Families of rows that turns and mirrors carry onto each other, the same ones carrying the whole set onto itself: the rest of each named row's family, in list order:
5 families of 3 rows:
j_150: -2.6; -10.2; 15.1; 10.5; 6.7; 13.3; -6.9; 7.6; 16.2; -7.0; 29.5; 5.6; -27.5; 6.4; 0.6; 46.9; 8.5; 12.9; -30.0; -8.9; 18.1; -29.4; -11.9; 4.9; 6.0
j_846: -6.4; 4.4; -12.7; 19.0; 19.8; 10.0; 9.1; -3.7; -2.2; -0.8; 4.5; -11.4; 5.4; -10.0; -4.1; -27.6; -16.9; -11.4; 13.2; 45.5; -16.2; -13.9; 11.9; -19.4; -9.3
j_581: 12.2; -7.1; 14.4; -7.3; -18.1; -21.4; -6.2; 12.6; 4.4; 18.7; -25.0; 6.7; 15.7; 18.4; -7.8; 1.2; -5.7; -22.2; 20.1; -23.3; 26.4; 17.5; -20.5; -13.0; -4.1
j_936: -18.6; 3.5; -22.3; -10.2; 2.8; 5.7; 27.4; -9.2; -1.7; -5.5; -8.9; 5.4; -6.1; 17.2; -1.0; -17.8; 11.5; 2.8; 20.7; 44.2; 3.0; 2.5; 30.0; -22.2; -5.6
j_942: 11.3; 2.8; -0.9; 1.8; -29.1; -21.5; -13.3; 13.5; -4.8; -7.3; -0.8; 16.0; 24.8; -9.3; -2.7; 16.1; -1.1; 10.0; 21.5; -23.5; 0.2; 25.6; 1.9; 7.5; 8.0
j_191: -8.3; 10.4; 3.8; 0.5; 15.6; 17.4; 11.2; -6.0; 10.3; 4.7; 29.8; 13.0; -41.0; 1.4; 12.1; 18.1; 5.0; -2.2; -18.9; -10.7; 22.3; -35.0; -20.4; 16.2; 1.3
j_266: -13.9; 2.3; -12.9; -25.4; 2.6; -6.9; -1.2; -19.7; -14.5; -10.1; 13.2; 5.2; -31.8; 11.2; 12.2; 18.3; 35.5; -5.0; -15.2; -6.3; 13.9; -33.5; -5.2; 13.5; -9.9
j_431: -11.8; 16.6; 11.0; -1.2; -11.5; 16.9; -1.3; 5.5; 19.9; -11.7; 31.4; 7.6; -36.5; 18.0; 13.9; 24.0; 17.7; 9.1; -20.2; 2.3; 2.9; -19.5; -2.9; 26.2; 22.0
j_772: -1.3; 5.4; 11.1; -9.0; -4.9; 20.7; -16.9; -20.6; 2.2; 8.6; 6.3; -1.5; -41.7; 14.1; 5.1; 23.5; 9.3; 1.5; -33.7; -16.1; 15.1; -30.9; -10.1; -9.2; -9.0
j_618: -0.7; -14.8; -25.0; 20.8; 27.5; 20.8; 15.8; 10.0; 6.3; -6.7; 12.6; -18.7; 8.5; 19.8; 2.6; -1.7; -23.2; -12.2; 1.9; 43.9; -10.5; -15.4; 10.7; -2.0; 4.3
j_310: -9.4; -5.4; -17.1; 4.1; 21.0; 4.7; 16.6; -8.0; 3.2; 17.5; -18.1; -18.4; -2.9; 31.4; 1.3; -15.7; -9.8; -5.2; -10.7; 40.4; -16.6; -1.0; 7.6; -27.1; -3.1
j_513: -1.7; 17.3; 19.2; -34.1; -21.4; -35.8; 1.2; 10.8; 5.7; 4.4; -0.5; 9.2; 23.4; 16.8; -3.6; 14.6; 18.7; -7.1; 27.7; 3.4; 18.2; 7.1; -11.9; -3.2; -21.1
j_286: -9.9; -9.8; -25.8; 16.5; 0.8; 5.5; 0.7; -11.1; 7.2; -6.5; 16.9; -21.6; 10.8; 9.8; 6.4; -11.9; -3.3; -11.5; 26.8; 46.3; -24.9; -6.8; 2.6; 3.4; 4.7
j_901: 20.0; -14.5; 16.1; 19.6; -15.3; -26.5; -15.7; 35.0; 0.7; -10.6; -9.7; 9.1; 21.3; -0.1; -14.0; 13.3; -10.1; -14.0; 23.8; -10.6; 16.8; 8.6; -0.6; -3.1; 0.9
j_115: 5.7; 4.5; 23.8; 2.9; -6.0; -46.3; 1.3; 24.5; 8.3; 6.7; -5.7; 16.9; 15.7; -12.1; -11.7; 9.5; -5.7; 5.7; 12.4; -18.6; 11.0; 17.0; -17.7; -2.2; -3.4

Which other rows belong to the same family as j_618? j_150, j_901
Which other rows belong to the same family as j_936? j_266, j_513
Which other rows belong to the same family as j_942? j_431, j_286

